In the data rows, 128 means zero.
Here are some points, one per row:
[147 103 131 131 113  89 114 126 251  97 119 120 148 121 121 116 148 135 153 127 115 141 143 124 129 165 114 151 157 131 130 141 111 116 112  75 136 101 127 171 139 149  95 132 136  96 107 130 120 116  93 132 129  91 154 163 133 140 119 158 132 145 132 107]
[139 106 199 140 104 134 119 149 120 135 225 124 127  87 101 121  96 142 108 145 147  96 105 184 114 159 156 127 155 144 107 129 121 104 131 152 104 122 122 141 124 104 130 139 133 142 112 149 112  99 128 104 143 113  93 124 106 126 129 142 100 122 114 186]
[142 191  83 141 134 114 126 134 134 159 203  71 158 120 118 140 139 144  94 141 149 107 132 154 158 111 125 168 180 155 120 117 123 136 126 134 163 129 129 109 109 131 113 117 131 136 125  96 136 134 133 169 127 132  97 143 125 142 151 109 111 155 113 117]
[135 145 153 118 116 121 132  88 110  99 110  95 133  68 104 115 132  85 132 120 115 154 119 106 131 152  98 142 125 130 102 146 124 118 117  95 105 152  95 136 126  89 100 135 137  79 120 136 124 118 142 169 139 128 154 133  98 137 135 139 147 111 146 100]
[125 126  89 101 122 133 130 158 102 134 138 108 167 132 130 123 124 113 137 143 145 118 165 137 116 157 173 116 115 151 152 161 118 111 101 160 124 136 140 137 121 105 108 142 165 132 118 111 108 114 116 116  59 106 155 134  87 129 153 130 135 149  97 144]
[110 155 102 117 124 129 119 132 131  98 147 136 129 138  99 132 109 147 146 141 134 155 117 119 131 119 169 141 123 126  90 101 121 141 128  84  74 161 103 132 130 131 139 142  83  43 141 153  86 149 137 142 124 125 108 122 100 121  90 104 175 132 141 115]
[111 118 117 132 152 117 143 126 125 117 158 122 198 141 149 162  93 108 133 115 141 140 144 130 133 102 137 100 135 122 143 115 192 141 157  96  88 143 138 129 124 168 145 126 104 117 123 121 102 136 114 145 137 125 131 134 138 106  49 127 143 115 121 122]
[140 141 158 108 126 152 124 101 137 194 109 147 116 119 104 133 119 116 113 124  98 136 113 129 105 162 129 126 133 146 158 133 124 109 120 164 100 170 130 119 123  89 153 131 199 128 115 112 109 148 134 106 118 130 133 171 164 121 162 102  82 127 131 167]
[ 89 130 129 150 130 119 106 135 115  79  99 105 113  96 128 124 134 194 165 131 131 171 116 155 145 111 126 110 112 133 115 134  75 121 116 101 129 146 117 145 144 111 143 129 138 110 137  96 112 136  65 152 171 120 148 115 153 112 140 196 158 108 135 115]
[138 137 137 114 108 146 101 141 139 177 100 110  99 102 125 123 111 123 110 124 124 142  28 169  99 151 143  86 134 136 228 125 102 160 129 155 143 129 157 109  90 145 107 136 127 131 148 137 130 149 151  88 131 118 124 148  95 140 114  92 156  53 108 148]
[122 101 106 134 121 138 129 110 134 185 154 156 128 122 165 125  99 147 143 136 136 124 154  73 111 116 167 125 140 126  85  73 107 202 139 193 143 145 138 108 120 143 171 117 128 129 137 144 163 132 145  98 135 112 120 152 155 139 142 127 134  90 103 134]
[ 98 100 133 168 140 112 128 111  92  86 115 153 154 150 142 129 167 122 108 138 114 164 146 135 124 147 108 106 131 141 138 139 107 124 126  96 126 158 127 128  61 144 112 114 136 168 118 164 106  87 134 135 151 155 152  96  92 152 118 154 148 111 167 165]
[162 125 140 136  75 123 128 170  84 106 131 133 118 127 137 170 118 144  95 124  96 143 126  93 148  74  86 104 101 132  69 150 122 140 162 128 110 101 163 149 143 154 194 129 124 132  93 125 112 176 111 164 104 155 131 127 111 130 108 115 131 145 132  95]
[161 148 119 145 160 113 102 116 126 116 115 168 142 140 128 118 154 125 125 134 131 161 138 108 117 148 132 104 119  73 141 143 121 100 132 123 128 139 125 163 162 106 127 145 159 151 115 165 192 119 111 143 159 153 138 126 118 132  98 129 138 130 133 117]
[ 52 130 121 107 134 148 140 128 139 146 159 134 112 148 132 114 143 119 101 152  84 196 106 135 135 116 173 133 159 123 117 117 171 118 112 133 184  66 130 135 124  80 137 154  87 141 127 152 119 142 128 140 144 135 104 125 131 149 145 103 137 140 122 120]
[136  70 171 120 120 136 207 146 106 102 247 120 138 132 148 155 127 102 154 126 133 148 132 116 139  75 111 142 114 109 112 104 111 128 133  71 116  72 170 137 121  99 121 150 121  85 108 119 129 133 146 150 134 142 119 119 129 110 144  98 137 163 149 101]
[118 163 141 140 124 114 140 149 166 144 161  75 140 154 118 123 160 134 148 122 113 112  91 145 145 166 113 119 113 136 138 164 130 118 123 140 136 152  98 100 122 130 186 161 118 133 156 130 140 156 160 103 150 156 155 114  86 105 149 129 124 143 107 138]
[120 107 104 122 163  33 133 115 125 139  99 114 104 157 114 125 130 133 146 113 165 102 118 126 151 102 164 161 129 135 136 148 147 137 140 136 152 102 126 123 169 127 154 126  97 132 165 141  96 126 131 128 117 139 117 156 143 132 150 126 117 115 144 115]
[139 109 117 109 127 148 117 136 103 101 129 121 117 141 153 157 139 132 122 119 115 113 159 134 145  77 115 134 126  94 140  79 125 115 149 137 144  57 126  83 106 117 123 124  81 144 112 134 113 148 148  94 118 114 107 116 142 122  85 118  91 148 136 152]
[118  98 121 141 129 209 116 165 163 141 112 132 112  88 119 107 164 123 127 111 143 103 131 142 122 144 144 135 122 112 107 254 134 134 125 146  94 124 155 122 125 115 113 111 141 148 143 116 125 133 146 110 128 129 124 107 173 167 109  71 119 114 132 132]
[117 160 144 174 110 147 216 128  85 130  94 100 116 104 108  97 159 131 132 148 140 120 119 145 107 128 122 122 167 119 128 117 137 110  94 143 142 121 117 158 131 122 113 149 128 145 210 128 118  93 142  95  95 129 141 159 156 125 122  98 136 143 118  86]
[104 143 143 109  96 138 158 112 136 183 132 169 114 143 135 101 103 128 124 155 134 123 121 154 157  78 139 142 103 113 147 124 146 162 138 157 134 125 100 142 134 166 142 167 120 122  98  87 131 138 144 107 135 101 111 145 139 140 142 123  97 136  78 128]
[134 116 130 133 131 125 155 131 144 106 152 144  89 141 132  66  58 136  72   9 116 167 144 128  43 117 143 124 114 145 107 126 131 143 160  87 149 173 119 103 132  88 157 118 101 129 135  96 147 117 127 180 142 167 137 160 122 120 107 156 138 157 119 117]
There is one direction along which these points spread out most. Take the direction at right angles to it along which they spread out most. Go by this last direction. For each point below, how far along it does it lie, from 0 to 99? The average is 50, and the first point in the table lies past the average. One standard deviation of the points above along it is 16.
[122 101 106 134 121 138 129 110 134 185 154 156 128 122 165 125  99 147 143 136 136 124 154  73 111 116 167 125 140 126  85  73 107 202 139 193 143 145 138 108 120 143 171 117 128 129 137 144 163 132 145  98 135 112 120 152 155 139 142 127 134  90 103 134] 28
[104 143 143 109  96 138 158 112 136 183 132 169 114 143 135 101 103 128 124 155 134 123 121 154 157  78 139 142 103 113 147 124 146 162 138 157 134 125 100 142 134 166 142 167 120 122  98  87 131 138 144 107 135 101 111 145 139 140 142 123  97 136  78 128] 28
[147 103 131 131 113  89 114 126 251  97 119 120 148 121 121 116 148 135 153 127 115 141 143 124 129 165 114 151 157 131 130 141 111 116 112  75 136 101 127 171 139 149  95 132 136  96 107 130 120 116  93 132 129  91 154 163 133 140 119 158 132 145 132 107] 73
[140 141 158 108 126 152 124 101 137 194 109 147 116 119 104 133 119 116 113 124  98 136 113 129 105 162 129 126 133 146 158 133 124 109 120 164 100 170 130 119 123  89 153 131 199 128 115 112 109 148 134 106 118 130 133 171 164 121 162 102  82 127 131 167] 55
[161 148 119 145 160 113 102 116 126 116 115 168 142 140 128 118 154 125 125 134 131 161 138 108 117 148 132 104 119  73 141 143 121 100 132 123 128 139 125 163 162 106 127 145 159 151 115 165 192 119 111 143 159 153 138 126 118 132  98 129 138 130 133 117] 69
[125 126  89 101 122 133 130 158 102 134 138 108 167 132 130 123 124 113 137 143 145 118 165 137 116 157 173 116 115 151 152 161 118 111 101 160 124 136 140 137 121 105 108 142 165 132 118 111 108 114 116 116  59 106 155 134  87 129 153 130 135 149  97 144] 56
[120 107 104 122 163  33 133 115 125 139  99 114 104 157 114 125 130 133 146 113 165 102 118 126 151 102 164 161 129 135 136 148 147 137 140 136 152 102 126 123 169 127 154 126  97 132 165 141  96 126 131 128 117 139 117 156 143 132 150 126 117 115 144 115] 44
[162 125 140 136  75 123 128 170  84 106 131 133 118 127 137 170 118 144  95 124  96 143 126  93 148  74  86 104 101 132  69 150 122 140 162 128 110 101 163 149 143 154 194 129 124 132  93 125 112 176 111 164 104 155 131 127 111 130 108 115 131 145 132  95] 36
[ 98 100 133 168 140 112 128 111  92  86 115 153 154 150 142 129 167 122 108 138 114 164 146 135 124 147 108 106 131 141 138 139 107 124 126  96 126 158 127 128  61 144 112 114 136 168 118 164 106  87 134 135 151 155 152  96  92 152 118 154 148 111 167 165] 73
